Input:
[[142 137 128 121 129 128 152]
 [117 123 146 129 129 140 135]]
Output: 129

Input:
[[149 131 138 128 129 136 156]
 [139 130 133 123 127 125 152]]
Output: 129

Input:
[[150 114 109 111 128 144 120]
 [100 157 135 138 128 114 120]]
Output: 128

Input:
[[148 129 129 135 124 109 126]
 [153 134 122 130 117 116 133]]
Output: 124

Input:
[[140 142 139 131 119 125 143]
 [143 124 118 127 101 102 126]]
Output: 119

Input:
[[109 130 140 129 116 114 104]
 [114 128 116 128 141 116 146]]
Output: 116

Input:
[[128 139 156 144 133 131 138]
 [141 136 109 106 138 138 140]]
Output: 133

Input:
[[128 127 150 141 127 144 128]
 [121 126 101 140 126 110 127]]
Output: 127
---
[[111 106 115 125 142]
 [147 120 151 128 120]] gives 147

[[130 127 142 132 127 113 121]
 [136 106 139 123 137 117  99]
 [132 119 136 127 131 121 114]] gives 132

[[123 127 125 128 125 149 127]
 [114 141 137 122 130 123 123]
 [129 122 110 141 125 127 132]] gives 129

[117 137 128 109  98 109 120] gives 117

[[151 129 122 125 129]
 [118 140 127 133 125]] gives 118

[150 126 118 119] gives 150

[136 149 143 144 103 121] gives 136

[100 145 126 124] gives 100

[[130 134 118 105 151]
 [136 129 119 109 153]] gives 136
---
[[128 129 129 149 148 130 128 127 129]
 [128 129 128 127 129 128 128 134 157]
 [128 129 135 156 135 128 127 127 129]
 [128 129 139 156 134 128 128 127 129]
 [142 156 132 127 129 128 128 127 129]
 [146 150 131 127 129 128 128 127 129]
 [128 129 128 130 129 129 143 153 131]
 [128 129 145 153 130 128 128 127 126]] result: 129

[[138 150 119 118 135 148 151]
 [135 144 130 129 131 133 134]
 [110 139 149 154 138 121 145]
 [110 120 129 114 120 121 120]
 [127 143 135 133 133 121 138]
 [113 129 137 133 129 126 131]
 [128 118 126 126 125 126 120]
 [135 131 131 130 128 130 128]
 [126 130 128 136 123 116 105]
 [132 124 116 117 122 143 118]
 [138 132 151 135 133 105 141]] result: 132

[[122 130 134 134 125 132 120 135 105 128 151]
 [143 128 136 124 120 137 141 130 126 111 111]
 [125 128 127 127 126 128 127 126 127 127 126]
 [123 128 140 134 122 121 132 122 127 113 135]
 [125 128 126 127 126 128 128 126 127 128 126]
 [126 128 127 127 125 128 127 126 128 127 126]] result: 128

[[126 129 129 115 130 121]
 [128 128 118 142 128 132]
 [127 129 117 121 125 123]
 [128 129 128 119 128 137]
 [126 130 106 134 128 119]
 [125 127 125 129 133 132]
 [127 127 132 137 128 122]
 [126 129 140 119 129 126]
 [130 126 124 122 127 131]
 [128 127 145 120 126 129]
 [131 127 124 119 131 110]] result: 127

[[131 122 130 126 131 131 123]
 [131 148 127 130 122 112 128]
 [107 121 108 128 138 136 125]
 [100 117 102 128 142 140 124]
 [131 129 132 129 125 127 131]
 [106 131 109 132 132 130 136]
 [135 144 134 132 118 116 137]] result: 144
---
[114 136 150 142] ==> 150, 142

[123 140 149 128 146 131 145] ==> 149, 146

[108 124 135 119 100 140] ==> 140, 135

[128 135 109 102 123 120 138] ==> 138, 135

[154 152 153 155 151 140 130] ==> 155, 154

[[139 130 130 129 105 144]
 [124 126 124 125 148 114]
 [133 125 120 121 146 114]] ==> 148, 146

[[151 145 150 130]
 [105 125 111 124]] ==> 151, 150

[151 126 134 135] ==> 151, 135

[110 153 125 106] ==> 153, 125
---
[111 133 105 125 150] Answer: 105
[154 125 130 125 122 124 120] Answer: 130
[137 151 130 137 131] Answer: 130
[125 120 137 106] Answer: 137
[153 131 118 127 129 120 157] Answer: 118
[157 111 138 106 126] Answer: 138
[127 118 128 155] Answer: 128
[131 149 119 124 131 107 102] Answer: 119
---
[130 128 146 153 131 148 132] Out: 128
[ 99 101 146 117 126 134] Out: 101
[151 137 123 143 124 130 111] Out: 137
[153 127 132 120] Out: 127
[129 121 137 126 106 131 141] Out: 121
[127 153 137 116] Out: 153
---
[115 145 122 140 151] 140

[[135 116 102 141]
 [154 109 127 114]] 127

[131 131 106 133 107 122 126] 122

[124 146 153 136 125] 136

[151 114 143 128 122 121 122] 121

[135 104 115 127] 115
---
[135 154 146 151 133 135] ==> 135, 135

[132 140 139 146 147 152 146] ==> 132, 146

[134 111 138 120 145 105 117] ==> 134, 117

[[130 119 156 116 135 116]
 [124 131 125 133 127 129]] ==> 130, 129

[143 127 156 121 151 134] ==> 143, 134

[113 118 139 126 115 155] ==> 113, 155

[[123 136 139 132 130 128]
 [133 124 128 127 131 128]
 [132 104 124 128 130 122]] ==> 123, 122

[128 108 121 143 104 149 132] ==> 128, 132

[117 100 108 127 109] ==> 117, 109
